In the data rows, 500 means zero.
Here are some numbered points:
np.array([714., 484., 690., 503., 680., 688., 541., 495., 526., 390., 364., 386., 566., 368., 449., 433., 458., 481., 471., 329., 464., 724.]) 0
np.array([419., 585., 558., 607., 356., 374., 411., 419., 491., 534., 546., 612., 611., 621., 516., 473., 485., 469., 454., 473., 536., 469.]) 1
np.array([507., 460., 469., 520., 519., 538., 565., 459., 536., 551., 485., 515., 586., 612., 557., 466., 462., 364., 538., 683., 508., 349.]) 2
np.array([463., 534., 676., 382., 356., 423., 439., 437., 536., 536., 530., 543., 633., 575., 547., 543., 494., 490., 511., 491., 480., 500.]) 3
np.array([479., 476., 716., 484., 527., 650., 524., 306., 427., 556., 600., 477., 558., 407., 483., 577., 566., 410., 477., 562., 588., 536.]) 4
np.array([556., 492., 457., 382., 380., 394., 433., 584., 514., 375., 352., 483., 627., 687., 706., 712., 630., 407., 336., 430., 541., 457.]) 5
np.array([426., 486., 548., 307., 617., 660., 532., 451., 274., 335., 458., 364., 343., 362., 411., 483., 614., 576., 504., 525., 590., 651.]) 6
np.array([533., 602., 540., 513., 371., 477., 686., 723., 551., 532., 427., 470., 502., 600., 559., 552., 490., 303., 229., 402., 563., 487.]) 7
np.array([380., 380., 441., 296., 531., 546., 487., 583., 539., 472., 430., 450., 421., 403., 435., 540., 595., 546., 510., 570., 505., 442.]) 8
np.array([712., 690., 549., 486., 443., 492., 529., 419., 503., 528., 507., 578., 686., 639., 591., 519., 340., 300., 446., 604., 455., 290.]) 9
np.array([307., 501., 500., 644., 402., 389., 530., 532., 570., 646., 504., 595., 433., 501., 515., 535., 506., 530., 498., 520., 532., 526.]) 10
np.array([617., 532., 328., 511., 469., 596., 634., 701., 415., 336., 440., 525., 468., 452., 445., 585., 512., 472., 405., 535., 633., 587.]) 11
np.array([718., 457., 155., 542., 460., 562., 522., 595., 606., 485., 441., 601., 514., 460., 453., 580., 534., 399., 372., 541., 597., 554.]) 12
np.array([368., 597., 537., 722., 497., 487., 501., 495., 387., 470., 382., 404., 286., 403., 443., 465., 473., 570., 565., 573., 650., 592.]) 13
np.array([376., 528., 638., 468., 555., 592., 491., 432., 435., 411., 465., 370., 508., 516., 423., 470., 577., 521., 535., 596., 546., 557.]) 14
np.array([543., 369., 381., 507., 511., 427., 374., 481., 703., 631., 557., 383., 398., 508., 538., 443., 517., 605., 688., 513., 331., 468.]) 15
np.array([462., 426., 636., 342., 593., 746., 575., 411., 381., 403., 502., 477., 487., 306., 415., 536., 587., 552., 509., 446., 542., 667.]) 16
np.array([577., 528., 548., 453., 292., 350., 436., 530., 626., 493., 436., 536., 765., 648., 554., 575., 527., 268., 263., 512., 609., 617.]) 17
np.array([441., 411., 573., 647., 705., 534., 505., 581., 607., 419., 476., 403., 764., 603., 572., 386., 358., 531., 571., 422., 437., 526.]) 18
np.array([688., 586., 468., 441., 473., 347., 337., 526., 457., 342., 361., 491., 492., 478., 420., 590., 534., 390., 358., 632., 684., 620.]) 19
np.array([403., 508., 508., 619., 428., 288., 516., 613., 710., 561., 446., 573., 567., 496., 478., 628., 564., 423., 377., 508., 580., 506.]) 20
Which point above is nearest to each new point by angle, seen from the average point of the numbered points? Its number follows each.
np.array([341., 500., 511., 641., 432., 484., 561., 516., 511., 609., 524., 547., 458., 503., 547., 484., 458., 523., 524., 527., 522., 451.]) 10
np.array([518., 699., 524., 668., 444., 502., 642., 555., 446., 496., 490., 578., 554., 619., 444., 355., 452., 472., 453., 503., 371., 291.]) 9
np.array([441., 492., 467., 515., 427., 528., 465., 497., 412., 497., 496., 428., 232., 481., 420., 432., 506., 553., 551., 592., 570., 567.]) 13
np.array([561., 603., 575., 605., 527., 568., 451., 514., 426., 467., 515., 453., 558., 619., 555., 606., 613., 454., 340., 449., 423., 172.]) 9
np.array([311., 467., 493., 602., 483., 509., 519., 570., 531., 536., 514., 519., 381., 478., 470., 529., 547., 550., 491., 557., 476., 505.]) 10
np.array([281., 549., 593., 706., 488., 370., 503., 511., 630., 613., 505., 555., 475., 397., 469., 513., 459., 491., 516., 450., 486., 479.]) 10
np.array([474., 367., 380., 495., 537., 548., 440., 467., 595., 617., 551., 413., 360., 529., 578., 489., 433., 531., 600., 562., 383., 499.]) 15
np.array([499., 496., 390., 471., 653., 594., 549., 501., 460., 513., 501., 461., 411., 483., 387., 429., 565., 631., 457., 409., 393., 597.]) 6
np.array([339., 454., 753., 354., 523., 622., 555., 506., 529., 464., 488., 430., 723., 526., 524., 560., 532., 414., 426., 557., 548., 535.]) 4
np.array([544., 373., 359., 452., 511., 552., 530., 488., 471., 545., 681., 556., 272., 282., 499., 594., 578., 599., 572., 431., 415., 539.]) 15
np.array([367., 467., 686., 577., 538., 548., 530., 375., 462., 502., 489., 460., 605., 449., 512., 472., 555., 457., 522., 509., 545., 553.]) 4
np.array([682., 592., 285., 482., 664., 637., 606., 519., 341., 418., 507., 591., 312., 333., 281., 536., 584., 539., 430., 619., 522., 478.]) 11
np.array([695., 641., 442., 354., 376., 561., 491., 413., 208., 372., 552., 604., 458., 613., 407., 380., 515., 508., 423., 474., 552., 544.]) 6
np.array([687., 544., 366., 394., 586., 475., 363., 349., 335., 400., 458., 395., 296., 454., 441., 580., 646., 531., 461., 579., 554., 548.]) 6
np.array([618., 475., 471., 582., 475., 362., 560., 610., 633., 589., 571., 514., 412., 456., 464., 419., 409., 598., 685., 454., 320., 367.]) 15
np.array([305., 455., 650., 573., 429., 473., 494., 494., 689., 510., 451., 504., 688., 478., 500., 546., 487., 408., 468., 513., 518., 493.]) 20
np.array([499., 557., 631., 404., 545., 698., 676., 585., 510., 416., 403., 487., 711., 527., 456., 281., 299., 402., 544., 482., 458., 310.]) 18
np.array([434., 391., 524., 268., 650., 678., 490., 443., 263., 314., 495., 391., 460., 437., 490., 507., 552., 563., 510., 423., 595., 603.]) 6
np.array([357., 399., 486., 630., 662., 455., 449., 615., 585., 424., 453., 541., 602., 361., 446., 610., 519., 432., 428., 549., 643., 433.]) 20
np.array([521., 439., 633., 249., 534., 541., 443., 530., 426., 258., 488., 370., 603., 578., 680., 612., 440., 501., 558., 406., 404., 538.]) 5
np.array([557., 419., 464., 375., 610., 455., 294., 347., 579., 548., 428., 375., 517., 545., 591., 530., 607., 588., 565., 437., 315., 415.]) 15
np.array([764., 734., 307., 451., 477., 568., 548., 509., 358., 606., 656., 562., 290., 463., 424., 555., 597., 588., 405., 414., 372., 250.]) 12
np.array([494., 657., 685., 599., 252., 290., 317., 325., 552., 575., 540., 635., 764., 641., 570., 495., 447., 426., 471., 465., 561., 500.]) 1
np.array([408., 485., 590., 472., 460., 504., 517., 455., 535., 598., 599., 454., 539., 520., 500., 540., 482., 467., 500., 542., 580., 462.]) 4
